Each path below is one point turned by a fixed rotation once a step. After each direction that follows a path, write how fast that rotation turns it, in degrees a step (0 if it stays still).
Each turn is a multiple of 5 degrees from 10 to 175, or 0.
Each row of a path follows its step; steps can be skipped.
Rotation 1:
step 3: [ -2   2 -27   1 -29   1  -5   0   2 -11  -2   1  -5  25  15   9   5   9
 -19   0 -27 -14  -5 -15 -10   8 -14 -22   0  -7 -14  16   6   5  27   8
  -4 -27  -7   5 -10   3  17  -8 -12   1   8   5  11   2]
step 11: [ -2  -2  -3 -17 -17   5  11   2 -19  -8  10  -5   3   2   4  -4   4   8
 -15  18 -43   4  -9 -19  -1   8  13  -9  17  -5 -11 -13 -12   9  14   5
 -20 -23  -1  -4  17  12   3  10 -12  10 -23 -11  -4  11]
step 16: [  6  -3  -3 -11   7  -1   8   6   7   4  -4 -13  -3  28  10  -6   7   0
  -7  11 -14 -18 -27   0  14  12 -29   3   7  -3  -9   7  -3 -34   6  -9
  -3 -24 -13  -6  10  23   6  -6   2 -13  -9   3  25  -5]
step 19: [ -5  -8   5  -6  -7   9  -4  20 -24 -21   5 -19   4   3  27  10   2   2
  11   7 -31  10  -8  -8  14  24   7  13   7  -1  -1   8  -5 -18  11  -8
  21 -30  14   2   4  10  13   6   0 -20  -3   5   4   4]
step 22: [  3  -2 -29  -2 -27   3   9  -1  -6  10 -18   0  -1  18   8 -12 -15   6
   3   9  -9   3 -12  -4  19  22  16 -18  -9 -22 -22   5   2  -1   9   0
  12 -23  17  -4  -1  18  14   8 -14  -7  -2  -3  -9  16]
step 26: [  5   4  -7  11   3  -2  -1  -8 -30  -5  15   0   2 -20   7  19   3 -20
 -22   0 -13  21  14   9  15  10 -18 -15   3   3  17  -7 -10   1  19   3
 -31 -11  23  -2   7  21  11  -2  -4 -10   3   4  -4  -6]
step 32: [ 26  -2  15 -14  -4  -4  -7  -6 -16  -9  -4 -30  -9   5   5  19   1 -13
 -22  10 -10  11  10  -4  -2   2  -5   9  -6   2   8  28 -10 -15  12   8
  -4 -27  -9  13   4   1 -18  19 -17 -13  11   5  16   4]
step 34: [  8 -13 -27  10 -13 -26  -3  -1   5   4  21  -3  -2  -8   5  21  -1  13
 -12  10  -9  17   0   9  11  17  -9 -20  12   0  -6   5  -4  -6  13   3
   2 -20 -12 -11 -19  21  13  10  -7 -15  13  21  20  -7]
Directions:
[ 4 -4 -2  4  1 -5 -3  4  1  8 -9  3 -2  0 -3  0 -4 -1 -1  2  4  0 -1  0
  4  3 -5 -3  4  0  4 -3 -2  2  0 -4  6 -2 -2  2 -3  0  6 -4 -3  4  2  7
  0  4]
55
[-5 -7  2 -1  4 -3 -7 -6  0 -4 -1  1  3 -5 -1  4 -2 -1  0  5  0  1 -5  1
 -1  2  1 -2  1 -1  0 -4  9 -2  6  0 -3 -1 -3  7  3  2 -3 -5  0 -1  1  0
  5 -3]
45
[-2 -5 -2 -6 -5  3  3  7 -2 -3  3 -2  2 -2  2 -6 -3  2 -1  0 -3 -6 -3  0
  1 -6 -1  2  5 -1 -4 -2 -3  1  1 -5 -2  7 -2  0  2 -3 -3 -7 -1  0 -2  7
  3  1]
10
[ -2  -3   0   4   3   2   0  -1   0   3   2  -1   4  -3   5  -3   6  -4
  -2   0   0  -4   1   0   3   4 -11   4   3   5   0  -2   1  -5   0  -2
   3   1   6   0   1  -2   0  -4   8  -1   0  -5  -3  -4]
35
[ 8 -1  5  0  0 -3 -1  5  5  2 -2  0 -5  1  1 -2 -1 -4 -5  0  4 -3  0 -3
 -3 -2  3  2 -5 -6  0  0 -3 -9  2  1 -2  3  2  8 -5  0 -7  0  2  2 -1 -1
 -2 -3]
95
[-3  0 -6  2 -1  1 -3  9  2  1  1 -3 -1  6 -4 -9  4  5 -1 -1 -3  7 -5 -1
 -4  6  4  0 -2  6  0 -3  4  1  3  1 -1 -2  2  3  1 -1  0 -1  0  4  2  0
 -3 -3]
130
Rotation 2:
step 2: [ 20  12 -11   7   2   1  -7 -19  12   1   3 -14   0   3   1   6  -7 -17
  18 -25   4   5  10  13 -23 -20  -2 -11   0  19 -10   3 -24  10  23  -5
 -14  16   2   0  -5   2 -11  12   5   0  22  -8   7   0]
step 3: [ 11  18   3   8   8 -14   0   0 -13   3  -8  21  -4   8   2 -16 -15  -6
   3  10 -14   1  16 -31 -14 -35  -2   3   5 -16 -15   0  -4   6 -10  -5
 -19  -3  -8 -19  -2   3   6 -20  -3  10   6  -7   2   9]
step 6: [  1   4  18  19 -14  -6  27  -3  -4   2   1 -12  11  -2 -10 -21  -4  17
  14  -9 -14  22   2 -16  13 -23   3  15   0   8   0 -10 -10  15   3  19
  -9  14 -26  -8  -7   4  -8   3  12  -9   1   0   5   8]
step 7: [ -4 -13   8  15 -10  -4  -4 -24  12 -10 -21  -3  11 -18   2   7  -6 -22
   0 -22   2  -9   6 -21 -13  -5   5  -6   8  16 -11  -2 -18 -25  16   1
  -7 -15 -12  -8   3  -3  -5  -5 -11  -8  10 -17   1  11]
step 8: [ 18   6   2   9  -3  14  12 -13 -13 -13  -1 -12  -6  -2 -16  -9   7  10
  10  27 -10   1  24 -18  -3 -20  17 -14   2   8 -18  13 -19  13   1  -9
   4  -7  -9   2  -2  -7 -18 -16  12  18  -1  -9   2 -10]
step 30: [ 34   3 -18  15  -3  -4  -7 -13  13   8 -10  10   0   4  27   9  -6 -18
  -2  -1 -10  -1  11 -17  -8  -5  12   1   2  -9 -20   0   1  20   0 -13
  -2   5 -21 -14   5  26   5  -8   1  11   0 -16 -14  -2]
step 32: [ -3 -16  -4  20  13 -25   3 -13   4   3  -5  -7  14 -11   9   4 -13  -5
  10 -17  -3  21  20 -20 -16  -6 -13  15  -9  18  -8 -11  -7  -9  13   7
 -12   9 -10  -7   9   8   7 -17  21 -12   3  -6   2  -3]
step 34: [ -6   0   6  23  -9  -7   6  -8  13  16  -1   1  11  -6  -8  -3   4   5
   8  -2  -8   1  20 -25 -18  -7  16  -7   4  13  -4   4  -7   9  33   6
   6 -37 -13  -8  -3 -15  -9   7  -5   2   2  -8  14 -14]
Directions:
[-3  8  5  3  0  3  4 -1 -4  2  2 -2  3 -4 -3 -1  1 -1 -4  7  1  3 -5  2
 -3  4 -5  1  1  0 -5  2  1  6 -3 -8 -1  1 -4 -5  0  3 -3 -4 -2 -2 -3  3
 -2  2]
145
[ 3  0 -6 -5  5  4  0  2 -4  8 -3  1  2  3  6 -1 -4 -4 -2  2 -5  0 -5  2
 -3 -3  0  4 -3 -5 -1  3  1  2  2  4 -1 -1  0  7 -3  5 -2 -4 -5 -4 -2 -1
  0  0]
55
[-1 -1  0  5  2 -5 -5 -1 -3  2 -7  2 -4  2 -3  4 -7  0 -8 -1 -1 -2 -4  2
 -1  4 -1 -6  1  3 -9 -2  3  1  0  6  0 -1 -3 -4 -2  1  1  2  4 -1 -2  0
  5 -2]
170
[ 3  1 -1  4  0  0  1  0  4  6  0  2 -2 -1  2  4 -6 -3  8  0 -1 -2 -3  1
  8  7  2  6  1 -3  0  4  2  4 -1 -5  4 -3 -3  0 -3 -7 -4  4  5  2  0  2
 -1 -3]
85
[ 6 -3 -4  0  3 -1 -1 -9 -3 -6  1  5  2 -2  4  3  1  4  0  3  1  5 -3  3
 -1  3  4 -1  0  3 -4  0 -2  2 -3 -6 -5  5  5  5 -4  1 -1  2  2  4  1 -8
 -2  0]
130
[ 2 -2  2 -4  1  4 -1 -2 -3 -6 -1 -4 -4  5 -4  3 -4 -1 -2  0  5  2  0  7
  2 -7 -3  4  3 -1  3  3  0  4  0  0  0 -1  0 -3  1 -6 -5  5 -1 -6 -5 -6
  0  5]
175
[-1  2  2 -3 -1 -5 -1  1  4 -3 -3  7 -1  1  3  1 -2  3 -2  0 -4 -7  1 -6
  2  4 -7  0  3  0 -1  6  1 -1 -3 -4 -1  0  0  4  3 -3  2 -4 -4 -7  4 -5
  1  7]
170
Rotation 3:
step 2: [ 18   9  -1  11   1 -16  11   8   2 -14  -3  11  -4  -9 -20 -20  -3   9
   4  -3   1   0 -13  13  -9  -2  10  16   7 -10  -8 -10  -1  -8  22  19
  39   1  16   5  30  11   6  -7   0   0 -16   9   9  18]
step 11: [ -5   8  -4 -13   6  -6  -8  11   4 -12  11  26  -1  -2 -12   6   8  19
 -14 -15 -14  -6  10  -7   3 -26 -12   4  -2   1  -4 -16  -1  10  17  -3
  30  17  17   1  18  -5  22  -9   7  -6 -28   8 -11  -4]
step 12: [-20  13  -2  12   4   2  -6   7  16   2   2  21   0  16   3 -19   9   0
  16   7  -2 -21   9   3 -19 -17  20   4 -14   1 -23 -20 -20  -5  -9  13
  13   1  18   0  -1   2 -10 -11 -15 -24  -8  -6 -10  20]
step 14: [  2  17   2   5  -2 -37 -10  -8   3   4  20   5   4 -13  -1  -6 -11 -11
   3  -3  -2 -41   9 -19 -23 -16   5  -9   4  17  17  -6  -2  -6   4  13
   0   1   1   6   0   0   4 -21   7 -14   5   2  -7  25]
step 18: [ -9  -1  14  -8  15  -1  18  18   9 -41  23  21   3   9 -11  -1  15   7
 -13  -1  11  -3  -3  -4   3   4  -1 -12   3  18  -4 -10   2   0   6 -28
   9 -20  18  -3   8  17   6   7   0 -14 -14  -1 -16  -3]
step 28: [  5   4 -12  16  10 -12  12 -12  -4   1  15   5   4  19 -23 -31  27   5
   7   2   7  19   9  -7 -17   7   3 -17   0   1  12 -18  10   2  -7 -18
   4   1  10  14  -9  -4  10   2  27 -14 -11   2  -1  25]
step 29: [ -8   7 -12  15  -3   0 -12  10 -11 -17  -1   7  15 -19  -5 -34  -3  -7
  -7  -6 -11  -4  15   2  -1 -21 -23  -6  15 -11   5   1  -7  -8 -11 -27
  12  20  -6  -3  29  -1   5  -3   7 -13 -25   6   0   7]
step 32: [ -3  -3   7   8  10 -25 -11 -14  -4 -32   9  17   8 -23 -19   5  -6 -22
 -12 -12   0  -2 -10 -13   3 -24   3  16   3   1  -4   4  -3 -27  22   5
   7  -4   5   3  -1   5 -13 -16  16   4   9   0 -12  16]
Directions:
[ 1 -5  1  6 -4  7  2  5 -1 -5 -1  0  4  0  3  1 -3  1  2 -8 -4 -1  3 -2
  0 -7 -4  4  1  2  0  1  0  0  1 -2  2 -4 -5 -5 -3 -4  0  8  1  3 -5 -4
  2 -1]
155
[ 4 -5  0  1 -2 -1 -5  1  1  3 -2 -3 -3  1 -3 -2  7  2  1 -6  1 -5 -6  3
  0  2 -1 -2  2  9 -1  6 -5 -1  4 -7 -5  3  1  2 -2  0 -1  1 -2 -5 -3 -1
 -7  1]
10
[-4  1  1  7 -1  4 -3 -5  8  3  3  2 -1  0  3 -3  8 -4  0 -5 -1  1 -5 -5
  3 -2  2 -2  0 -4  1  4  1  4  0  2  0 -1  8 -4  2 -2  3  4 -3  5  4  2
  2 -1]
95
[ 4 -2  0  3 11  2 -2 -2  2  0 -3 -1  5 -5  0 -5  1  0 -1  7  2  3  2  0
 -1 -1  7  5  1  5 -7  2  2 -3  3  1 -2  2 -1 -6  0  3 -2  1 -4  3  0 -5
  0  1]
145
[ 4  1 -6  4  0  3  4  1  5  3 -2 -3 -2  9  2  2 -2 -1  5  0  6 -3 -3  9
 -3  0  3  5  0 -6  1  3 -2  0  1  1  2  0  0  1  2  2 -1 -2  5  6  1 -3
 -3  1]
100
[ 1  7  3  1 -5 -2  0 -4 -1  3 -2 -3 -3 -3 -3 -4  0  0  4 -5  6  0  5 -2
 -3  3  5 -6  5 -1  2  1  4  0  7 -2  2 -2 -6  0  0  0 -1  0 -2  1 -1 -4
  8  2]
55
Rotation 4:
step 1: [-16   8  -7 -37   3  -1  11  -2  -1  -8  -5   5  -8   8  11  15  20  -1
 -12  -1  -3   8  20 -17  -4 -14   3 -13  13  25  -3  -1   0   6 -10 -12
  -5  -3 -13  10  17   1  -4  -4  -9  -4  20  -9 -20  -4]
step 3: [-22  -4  10 -19 -10 -13   0   6   3  -7  10   7 -16   9  18   4  12   3
  14  14  15 -12  12 -22 -24 -13 -13 -11   1  -3  -8  -7 -16   5   8  -7
  14   9  -3  23   4  16   5 -15 -12   0   2  -5  -2  -4]
step 4: [-19   5   1  -5  -1   2   3   9  -9 -18  22  -3 -26  -9  25   8   3  -8
  11 -30  -6  -8   2  -8 -12 -10  -2  -1  -8  -8  11  -1  -3  -2  -6 -15
   2   2  -8  12  -5  -2   9 -20  16   3  22 -14  10  -3]
step 17: [ -9  -7   0 -22   8  -2   4  16  -2 -25  11  26  -6  10   9   6  12  -9
  -7  -4 -17   4  17 -18  -9 -25   0 -12  -1   6  -3   0  12  -6   5  -7
  -6   8   4  20  -5  -7  -1 -23   4  12  16  -1   6  -5]
step 19: [-17  -9  -3 -17 -13   0  12  -5  -2 -15   4   3  -4  -3   0   2  15  12
  -3  -5  12 -21  22 -24 -17 -21   8   0  14 -27  -3   3  -2  -5  -5  -7
   0  -5  13  18  -3   6  -8  -9  -6  -1   6 -22  -1   7]
step 24: [-17  -6  -6  -2  -7 -16  15  -4  -5   1  -1  -7  -3   5  10  -8   0 -10
   7  12  14 -10   7   3 -31 -20  -7  -6   0  -1  -5 -13 -21  -2   3   1
   3   6  13 -12   7   5 -23   4  -9  -6   2 -38 -11  -2]
step 25: [-31   4   0   3   6   5  -4   6   2   4  -2   8 -13  -8  26 -20 -19 -18
   5 -13  -7   3   7  -1 -25   2   3  -5  -3  11   6  -9  -9  -9  -8  20
   7 -11  11  -5  -3   2   4 -10  17  -9  17 -20  -8   3]
step 31: [  9  26   0 -23   6  -2   0   6  -6   1  18  -4  -8   4  19   3   2   2
 -11 -13  12  14   2  -9 -14 -13   0   4   1   7  -5   6  13   8  -9 -15
   1   0  -6  35   5   5 -14 -17  14  18   3 -13 -14  -1]
Directions:
[-2  5 -3  2  3  5  0  2 -4 -7 -3  1 -4  1  0  3 -3 -5  1 -5 -2  3 -3 -2
 -2 -3 -3 -7  2  3  4  4  2 -3  7  0  5 -6 -2 -6 -1 -5 -1 -4 -4  2 -3  4
  0  2]
85
[ 0 -2 -5  3 -2  3 -2  7  1  5 -3 -1 -1 -2 -1 -2 -1  9  1 -2 -3  2  0  2
 -5 -1 -1  0 -8  4  0  1  3  6 -2  0 -2  4 -1  0 -1 -5  0 -2  0  2 -8 -3
 -5  5]
20
[ 0 -3  3  6  1  3  3  4  0  3 -1 -3  0  0 -1  4  8  2  1 -3  4 -1 -1 -7
  0 -2 -5 -1  0 -7  9  0  1 -2  4 -3 -1  2  4  1  0  2 -4 -2  8 -4  0  3
  0 -1]
25
[ 3 -3  4  0 -9 -6 -1  0  4  1 -1 -7  2 -4 -4  1 -3  1  4 -2  4 -5 -1 -1
 -2 -1  3 -3  3  4 -1  2  0 -1  6  6  0 -3 -2  2 -1  3 -7 -6 -3  0  1 -1
  0  3]
85
[ 3  1  1 -7 -1  2 -7  0 -3  0  1 -1 -3 -2  5 -3 -8  8  0 -2  6 -2  4 -1
 -1  2 -8  5  5 -1  1 -2  2  1  5 -2  4 -1  6 -4 -1 -1  2  0  2 -2  2 -1
  0 -1]
65
[ 4  9  6  7 -3  0 -6 -8 -6  2  0  0  1 -2  1  0  0 -4  5 -1 -4 -1 -2  2
 -5 -1 -1  4  0  3  0 -3  0 -5 -3 -5 -6  4  0  2  1 -5 -2 -3  2 -2 -1 -1
  1  2]
160
Rotation 5:
step 7: [ -1   6   8   9  16  -4  22  -5   1 -13 -25 -12   2  10   6 -28   9 -13
  -4 -10  11  10   3  -3   4 -10   0 -11  14  18   7   2 -10  25  -4  11
   9  -8  -4  -4 -22 -21 -11  -7  -7  -1 -18  -1  -9   1]
step 8: [  3  21  -2  19   3   4  17  15   6  -6 -23  -7  18  -5  -4  -7 -10   7
  11  -5  13  -1   3  -6 -11  -1   6  -6  10  -7   5  12 -16  15  -3   6
 -20  -9  -6  16 -12 -21 -18  -1 -12  -9 -19   5 -10 -24]
step 11: [  2  -5   2  14  -8  21   7  -2  -5   4 -10   5  15   9  -7 -14  14 -20
  -3  23   6 -12  10  -8  11  -9   8  -4 -21   9  -2  15  -7   8 -10   5
 -17   3 -11  12  -8  -8   4  -4 -38 -17  -8  15  -2  -2]
step 19: [  5  -9  10   4 -11  -6   0   5  -2 -11  -7   4   8   0 -10  -5  -3 -16
   7  20   3  12  11 -16  12 -11   9   0   1  12   0   9  -8  -9   3  19
  -9  -2  10  15 -25 -25 -23 -12  17 -12 -16 -12 -18 -20]
step 20: [ 22   6   6   4 -11  12   2  21   9  -6  -1   0   7   7   9   1   5 -18
   3  14   4  -3  16  -2  14 -18   2 -10   3 -11 -18  13   9 -16   8  -2
 -19   2  -7  22 -11 -11 -26 -11  -2 -12  -5  17 -19   2]
step 23: [ -6 -10  -3  -6  -4  10   5   5  17   8   0   2   5  12  19 -23   5 -12
   7   3   2  -7  21 -17  -1 -20  -9 -20  -2  17  13   4   6   4  -9  16
   0  14 -12  -7 -11  -7 -25 -17 -14  17  -5   3 -16  10]
step 30: [  6  -4  19 -14   1 -11   4 -10   1   5 -13   6  21  14  -1 -26  10 -12
   1   9  -1 -18  13 -13  -4  -5 -12 -17   4  18  -4   2  23  -6 -25  10
   5   0  15   9   2  -7 -19 -11  -1 -13 -13  -6   1 -10]
step 34: [ 10   4   0   9   8   4   2  23   5  13  -9   4  13  -6   8   8  15   1
  -2 -13  11   0  12  -6 -13 -25  -3   1  -5   0   2  -3  10  16 -21   9
   5  34  -8  21 -11  -3 -19  -1 -18 -14 -13  11  -4  -3]
Directions:
[ 2  6 -1 -3  0  3  0  3  1 -5 -1 -1 -2  3  5  1  6  3 -1 -8  2  7 -2 -2
  8  1 -3  4 -2  2  0  0  5  3 -2  1 -3  2  2 -2 -2  0  2 -7  3  4 -1 -1
  4  7]
130
[-3  1  0 -5  3  0  3 -3 -8  0 -6 -2 -5 -2 -1 -3 -2 -3  3  3  6 -3  1 -3
  4  1  0 -3 -2  2 -6 -2  3  1  7  6  3 -3 -2  4  6  0  0 -5  3 -1 -3 -7
 -1  1]
60
[-3 -8 -2 -1 -1  2 -1 -1 -3 -3  0  0  2 -1 -4  4  5 -8  3 -2  1 -1 -7  1
  4  1 -1 -4 -3 -8 -4 -3  2 -2 -2 -1 -1  5  2 -2 -5 -1  3  0  5 -3 -4  6
 -4 -2]
45
[-1 -2 -2  2  3  0  8  0  3  2 -5  2  5  3 -4 -3 -2  1  4  0 -5 -1 -1 -1
  4  0 -1 -5  4 -2  1 -3  1  5  0  5 -9 -6  4 -4  4  4  4  4 -4  1 -2  3
  4  2]
20
[ 8  0  4 -5 -3  0 -5 -2  2  1  1 -5  6  3 -2  1 -1 -5  1  6 -1 -2 -1 -1
  7  4  1  4 -5  2 -2  3  0 -5  2 -2 -6 -4  6  0  0  3 -2 -1 -4 -4  2 -3
  2  1]
40
[ -3  -5   0  -8   3  -2   3 -10   2  -4   1  -3   3  -1  -2  -4  -2   1
  -1   3  -2   8   3   1   2  -2   5   0   0   1   6  -2   1   1   3   0
   3   1   5  -1  -7  -3   0   1   4   5   1  -2   2  -4]
155
[-4 -2 -2  5  0 -4 -3 -1 -2 -2  2 -4  6  0 -4  1 -4  6 -1  1  6 -3 -2 -6
  0  1 -3 -4 -1  2  3  3 -2 -4 -6  7 -5  3  2  6  1  1 -2 -5  2  6  2  1
  2 -1]
100
[  2   5   1   3   3  -4   2  -6  -5  -3  -3 -10   2  -9  -1  -1   4   2
   0   2  -5   1   1   2  -4   1  -5   4  -4  -3  -5   0  -5   4  -5   0
   0  -1  -3  -1  -3  -2   4   0  -5   1  -1   0   0   1]
10
Rotation 6:
step 2: [ 25  -9   7  -5   4 -14  -3  -9  12   0  -8  11 -17  19   4   3   7  28
   4  -7  12  -7  15 -18 -13 -11 -15  -2 -10 -12  -6 -10  -7   8   1   5
   5 -22  10 -18  -8 -24   0 -10  -8   5   6   0   1  17]
step 3: [  4  18  11 -14 -13   5  13  -9  -9  -7 -15 -29  -1   8 -29  14 -10 -10
  10   3   4   4   5   4  -3  11  18  17 -16  -4 -11 -26   1  -4   2 -14
 -11  -4   1  13 -11   0  -9  -2   7 -10  -5   4 -14  18]
step 8: [  8  14 -22 -10 -10 -12  -2  -5   2  18  -1 -12 -18   5 -14 -20 -22 -18
   0  -4  11   3   2   2  -7   2 -20 -21   8 -13 -14 -16 -29  14  -8  -5
   7  -2   2 -10  -3  -3   3  -4   9  -3   5 -10  12 -13]
step 14: [ 31  -1 -14   5  -9 -27  13  -3   5   3 -11   4  10   4 -19   9  -7  13
  -3   7  10  -1  -1  24   5   8 -14  -6   6 -19  12   1  20   0 -22  -6
  -6 -17   5   4  17   0  -1 -10  -6 -12   8  10  -9  -9]
step 21: [ -7   8  25  -8   6  -8   1 -14   5  12  -4   0 -10 -10 -20  -2 -11   5
  12   6  15  -6  -1  12  19  11   3  -6   0   2   2 -12   2  -7  21   1
  -8  -6  -1 -25 -13  -3 -11 -17 -16 -26  24 -17   0  -2]
step 31: [ 11   2   5  -7 -26   0  -5 -17  -1 -20  12  14  15   0  -6   6 -13  17
  -6  -6  20  -8  -1   3  -7  15 -25   5 -21   5  -9   5   7  -7   4 -13
 -21   1  13   9  -1   2  -3  -1  -6 -30   4 -12   5   9]
step 32: [ 13   9  19  -3  11  -7   3  -5   5  12  -3 -10   4  25 -15   0   2  32
  -3   0   2   1 -16   4 -17  -1  14   9  -1  -9   4   2  24  20  10  12
 -15 -19 -25  -4  -1 -11  -1   6  15   4  -6   9   2  -8]
step 33: [ -8 -16   9 -15 -13 -23   3 -18   0   1 -10 -15  -9  13  -6  -5 -27  -3
  16   6  -2  -4   2  13   7  24   4 -14  15 -22  11  -7 -22   8  -2 -16
  10   2  -3  11 -11  19   3   3   8   8   1   0   4   2]
Directions:
[-5 -3  1  4  3 -9 -5 -1  1 -2 -4  0 -1  5  2  2 -5 -6 -4 -1  1 -3  1 -7
 -1 -4 -3 -2  0  1 -3  3 -6 -2 -4 -2 -3  5 -4  1  0  0  6  1 -2 -1 -7 -1
  2 -3]
100
[ 5  2  1  2 -3 -2  4  3 -2 -2 -1  0  1 -4  3  1  9 -1  1 -3 -1  3 -1 -3
  4  2  2 -6 -1 -4 -3  4  2 -7 -9  1  4  1  0  2  1 -6 -2 -1 -2 -1 -3  0
  2 -8]
25
[-2 -2 -1  2 -2  0 -1  4 -7 -3 -6 -6 -5  0 -1 -1 -1  2  2  8 -1  0  1  2
 -5 -1  2  4 -1 -4 -4  8  1 -3  3  0 -3  4  9  2  3  3  0 -1  0 -1  0  6
  2 -2]
170
[-2 -4 -3  5  5 -2  5  0 -2 -2 -4 -6  2 -4  0  4 -4 -2 -1 -6  1  5 -3 -2
 -2 -2 -3  3 -2  0 -6 -4 -1  0  0  0  5 -1  3 -5  0 -3 -6 -8  0  2  3 -3
 -4  3]
55
[-2 -1  1 -4  1 -4  4  3  0  4 -5  3  3 -7 -2 -3 -1 -4 -1 12  2  4  2 -6
 -1  4 -4 -1 -4  3  2  1  2  5  2 -1  4  3 -2  0 -1 -4 -4  5  0 -1 -1  0
  3  2]
85
